Named turns come first, each shown by rows before and after it. Which turns, in which order, take the first row of each pair that follows to the second? Write the first one first, as in the answered first pair.
nidab:
[ 15.4  -3.4 -11.9 -11.9  -9.4  -3.8   5.9 -16.1] -> [ 2.4 -6.3 20.6 -8.1 -9.9 13.6 13.0  4.1]
[-5.3 -3.2 49.6  4.6  8.7 14.0  6.2 14.9] -> [-13.2  15.4 -15.9   9.5  28.2 -25.9 -10.9  19.2]
[  3.4 -10.2  17.4   6.5  -5.4   1.5   5.0  -8.1] -> [-10.2  -5.0   9.4  12.9   8.7 -10.6   2.5   9.4]
[ -7.2 -18.1  -5.6   3.0  -1.9  -1.6  12.7  26.4] -> [  2.9 -15.3 -23.8  -2.8  -7.5  -5.4   7.2   8.4]
Mur:
[-3.5  5.9 12.6 10.6 27.8 20.0 -9.1 14.1] -> [ 16.2  -6.2 -35.6   5.5  14.8   4.3  -8.4   3.8]
[  5.2 -13.5   1.3  -3.1 -20.7   3.8  24.1  -0.4] -> [-9.0 -3.9 11.2  5.8 -6.3  4.5 20.1 15.9]
[ 1.1  4.6 16.4  6.8  1.0 14.2  5.5  3.7] -> [ -1.3   8.8 -14.9   7.2   3.4  -2.4   4.3  12.7]
fetet:
[ -2.2  16.8  17.6   4.1   3.9   4.7 -25.3 -38.3] -> [ -3.5  15.8 -29.8   2.5   6.6 -20.4 -24.4 -19.4]
[-13.8   3.8  53.5  11.0  21.3  19.9   0.9  15.5] -> [ 28.3  -4.8   8.7  -7.5 -10.1   8.2 -13.3 -54.8]
[-16.2   1.2  21.3   9.2  13.2  10.0  -2.6 -28.0] -> [ -5.5  -1.9 -18.2   5.9  11.7  -9.4  -6.6 -36.2]
big:
[ 11.0 -28.9 -19.0   1.3 -28.5  -4.5  14.7   8.0] -> [-26.0   8.6  13.7  21.1  18.1  -6.4  -4.5  24.6]
[-18.2  15.1  28.4  24.6  20.9  11.1   3.7  44.7] -> [ 22.5  12.2 -48.1   6.9  -0.2 -20.0 -21.1 -20.7]
[ 5.5 -5.7  3.0  2.4 -9.2  9.4  6.7 -2.9] -> [-7.6  9.6  7.2  7.4  8.0  4.6 -5.1 -5.9]
[ -2.5  14.2  -4.6  -1.1 -11.8   1.0 -13.8 -38.4] -> [ -4.4  -5.8  24.7  -3.4 -26.7  22.1  14.1  -8.9]
Now pairs of rows:
Between the rows of a pair lie two turns.
[ 12.9  -9.7   2.8   2.4 -21.0   9.9  12.1 -16.4] -> [  8.0 -15.1  -6.0   3.7 -18.9   5.2  21.0   4.5] => fetet nidab
[ -2.0  28.5 -11.9  10.5  22.0  -6.4  -4.4 -12.4] -> [ 20.2  -6.2 -18.0  -3.4 -11.8   3.3  20.5 -14.1] => fetet big
[ -9.6  -0.6  27.8  12.5  12.5  -8.1 -15.9   9.4] -> [-11.4  -4.9  17.6  10.6   8.6 -12.6  -8.2  23.6] => Mur fetet
[  3.5  -1.6 -31.1  -2.4  -5.4  -9.9  -1.9 -11.9] -> [-21.5  11.6  -1.3  10.9  17.4  -7.1  -2.6  16.5] => Mur Mur
[ 19.2 -20.2  -0.5 -10.3 -18.8  11.9  10.2 -22.3] -> [ -8.0   6.5 -36.0   4.8  16.3 -20.0  -2.6  11.6] => big Mur
[ 20.9  17.6 -22.9 -15.8  -8.8 -13.9  -5.1 -14.4] -> [ 22.1   3.4   9.4 -19.4 -25.0  12.7  10.9  -9.0] => big fetet
[ 25.1  -8.7 -11.1 -10.0 -10.1   7.5   6.6 -18.9] -> [ 19.9 -14.4 -21.9 -10.2 -12.0   6.7  15.3   1.8] => fetet nidab
[-20.3   3.8   9.5  13.8  17.7  -4.9   8.8  32.4] -> [-10.1 -12.2   0.4   6.7   1.9  -6.2  20.2  38.1] => Mur fetet
[ -3.9  15.1  13.5   3.9  14.3   2.6 -18.3 -25.0] -> [ 14.5 -19.0  -5.6 -10.0 -19.6   5.2  18.6   3.0] => Mur big
[-5.4 -8.8 29.0  3.1  3.7 14.8 15.5 11.9] -> [ -2.2  12.6   6.2   4.2  15.5  -2.3 -15.0 -30.1] => big Mur
[ 25.2  -1.1   9.1   3.4  -5.1  -6.7 -14.5 -24.9] -> [  5.4   4.7  -3.1  13.9  13.3 -15.0  -1.4  31.1] => big Mur
[ 17.2   5.1 -15.6   2.2   1.4  -6.8 -19.5 -22.5] -> [ 2.2 -7.2 -1.7  9.8  2.7 -1.7 10.5 36.5] => big Mur
